In the rows, 128 means zero.
Rows swapped in pairs by one turn or mirror: which row each one swaps with
K_477: [126 120 142 146 135 120 108 141 111 116 121 109 141  84 107 124  97 120
 145 114  77 149 133 145 143 157 130 157 123 134]
K_225: [126 135 112  93 133 157 129 120 122 113 121 134 149  91 103  84 150 102
 131 100 128 127 124 108 140 114 105 130 140 121]
K_117: [147 142 151 105 167 149 135 119 148 111 124 149 146 103 134  85 107 128
 115 108 143 109 111 130 123 107 124 151 115 110]
K_888: [132 115 134 118 134 140 102  82 158 103 131 149 111 134 135 108 121 141
 145 134 117 146 105 150 128 120 147 163 105 131]
K_992: [142 117 143 129 124 137  95 101 168  93 126 121 112 129 127 107 122 142
 139 126  92 159 104 162 148 139 135 164 108 124]
K_122: [155 147 134 102 139 134 131 121 123 117 128 133 139  91 114  97 141  95
 140  82 151 127 143 116 145 117 129 151 133 108]
K_189: [135 128 145 133 130 144 114 165  87 108 141 110 130  91 117 140 124 117
 144 102 122 141 146 126 154 112 118 135 129 143]
K_542: [123 127 138 120 114 118 119 116 140 142 122  97  95 115 127 130 129 145
 164 142 129 103 117 125 114 131 127 103 107 138]
K_670: [126 121 130 120 115 134  93  74 157 108 144 127  85 129 138 121 142 130
 148 115 111 131 119 140 135 116 122 147 124 116]
K_503: [123 131 142  85 142 132 141 105 172 124 146 117 124 134 121  98 151 119
 146 108 140 129 114 162 128 140 121 154 135 104]
K_181: [120 132 162 131 150 128 136 141 154 133 111 103 123 101 131 115 102 138
 121 132 106  96 111 125 107 124 103 105 112 116]
K_459: [127 124 154 147 137 129 122 166 114 116 118 105 141  85 105 132 113 104
 133 110  86 152 145 126 143 133 114 135 125 126]
K_375: [146 123 153 140 134 141 110 168 121  97 119 101 142  99 109 121 111 126
 133 113  92 165 127 148 160 140 125 149 115 136]
K_811: [131 134 141 122 131 129 125  91 171 117 132 113 106 108 126 111 128 114
 127 105 107  98 122 116 123 126  98 116 130  84]
K_714: [105 118 115 102 117 149 122 112 135 130 116 113 116 113 115 107 141 141
 149 145 118 109 102 115 118 122 109  98 121 148]
K_736: [117 128 153 101 144 133 154 172 125 135 139  89 138 114 109 126 130 128
 153 122 140 127 125 153 129 141 116 123 128 138]
K_678: [147 131 143 112 149 154 140 145 104 106 140 130 142 103 126 121 104 141
 137 119 157 106 119 115 134 107 131 122 107 142]
K_293: [131 116 130 127 133 128  97  90 138 107 129 139 124 111 125 106 104 137
 152 123  94 149 113 157 135 148 149 180 113 132]

Swapped with K_811: K_678
Swapped with K_459: K_888
Swapped with K_117: K_181

